In the data rows, the value 128 means zero.
Here are some numbered points:
[144 128  96  17 184  70 134 228  31   0 159 205  94 155 181  59  99 179
 158  16 141 177 140 155  51 149 184 255  38  67 122   0] 0
[151  57 129 124 130 170 164 188 163 121 126 107 197 127 113 175 138 118
  92  84 111 143 166  99 237  71 133  74 123 142 123 156] 1
[114 191  58  75 124 127 122 171  68  87 169 154 125 100 237   5 184 122
 165 189 110  89  69 178  85 119 192 172  67 139 138  72] 2
[ 78 104 173 165 135 131  97  53 218 167 125 137  44 100 132 133 102 109
 152 196 117 107 129 124  87 172 140 143 183 152 141 160] 3
[147 218  69 109 142  36  99 161   0 104 120 137  83 144 181 103 139 192
 202  60 193 145 138 121  36 193  97 250  78  50  75  29] 4
[152 165  61 129 163  77 100 139  19 108 172 164  76 175 163 108 104 175
 182 122 167 120 198 116  45 230 139 255 111  45  87  10] 5
[170 178  79 131 153  84 103 166  10 112 162 161 105 165 185 148  88 167
 169  89 194 154 219  85  88 174 108 255  86  49  95  14] 6
[201 140  81 199  87 154 128 152 111 126  83  91 164  97 131 206 146 152
  77  90 142 150  60  91 183  14  50  10 126 140 158 198] 7
[183 136  58 163  79 129 166 116 145 102 107 121 166  99 123 177 153 148
 115 150 146 145  52 118 136  12 100  65 143 156 164 124] 8
[142 167  59 133  98 127 169  98 151 110 126 130 141  85 136 137 141 131
 131 183 145 149  36 143 101  28 132  89 133 160 156 102] 9
[195 126 122 178  23 167 166 115 115  97  94 116 124  57 166 124 112  97
  80  96  74 172  96  93 181   4  62  29 161 166 144 209] 10
[180 135  83 127 151 197  81 186  40 134 137 119 161 188 108 115 137 154
 109  94 151 153  80  95 139  58  97 128 132  19  71 195] 11
[167 116 121 164 146 157 141 110 133 149 155  97 167 130  85 184 169 153
 117 155 111 126 132 136 147 114 120 100 167 134 157 162] 12
[174 105 139 162 161 144 149 210 127 114 136  84 205 149  74 178 153 157
  80  68  76 121 217 158 180 117 112 123 124 121 154 141] 13
[ 76 112 159 126 181  95 105 139 185 162 120 110 119 134  97 125 131 154
 144 124 117 111 186 127 119 216 149 171 118 143 122  82] 14
[132  98 179 160 172 130 111  90 154 166 154 102 130 120  86 165 143 158
 135 160 112 111 160 141 117 194 122 134 165 150 164 159] 15
[164  61 122 142 146 170 150 149 153 143 141 105 194 100 111 211 145 132
 128 143 114 133 161  89 196 114 130  91 149 162 139 151] 16
Which three points above are nearest to each new point? Their numbers follow each, smallest number first.
[ 78  97 121  44 152 125 171 255 155 101  79 101 228 180 102 119 148 133
  95  14 130 167 201 144 231  90 168 112  25 117  81  50] 1 13 14
[157  89 118 139 172  95 104  93 105 141 181 156 102 211  94  94 121 128
 130 135 116  45 158 106  90 251 121 234 169  87 108 116] 5 14 15
[ 89 202 103  53 128  73 128 155  70  72 136 170 108 109 223  13 178 130
 156 147 106  85  56 170  74 155 213 176  76 141 139  74] 0 2 4
[199 113  76 180 107 145 157 139 134 120 124 101 184 122  93 202 168 164
 105 134 127 135  97 111 160  45  97  72 158 135 160 154] 7 8 12
[125 101 150 171  98 136 125  37 185 122 130 141  67  66 124 147  87 100
 144 215 120 114  86 146  78 117 132  99 189 183 186 177] 3 9 15
[ 81 127 191 172  86 125 112  19 202 128 111 153  25  69 146 110  65  72
 134 193 105 113  80 172  52 127 117 109 187 188 176 183] 3 9 15
[138  86 151 119 150  78  97  63 145  86 161 203  52 152 110 100  78 104
 143 172 122  68 105 148  30 206 158 198 149 124 170 142] 3 14 15
[ 69 111 126  37 114 153 163 242 164 128  79 109 204 182 114  91 156 104
  95  40 155 186 191 149 255  78 181  87  36 116  53  74] 1 13 16
[105 159 118 104 118 187 116 209 102 140  84  93 170 152 117 116 160 124
  87  63 155 171 149 174 236  67 136  57  54 100 111 146] 1 11 13
[125 134 125 166  45 154 153  74 180  83 101 141  49  70 164 120  70  97
 128 170 107 162  90 154  89  20 114 109 186 147 175 160] 8 9 10
[ 83 202 117  55 117  46 152  99 114  71 138 183 117 130 135  69  95 108
 127 163 134 145  63 174  50 159 214 117  61 126 152  87] 2 9 14
[139 143 122 142 116 192 114 181 113 138 104  89 151 137 117 145 146 119
  75  74 145 163 123 146 224  54 111  33  95 104 127 187] 1 7 12
[102 158 122 106 101 194 118 190 126 139  92 100 151 148 128 111 152 103
  87  74 161 183 146 161 237  55 139  47  67 107 104 148] 1 11 13
[120  68 143 129 126 159 132 103 185 160 130 127 112  86 147 172 105 102
 148 174 131 143 150  83 160 123 135 108 156 162 121 152] 3 15 16
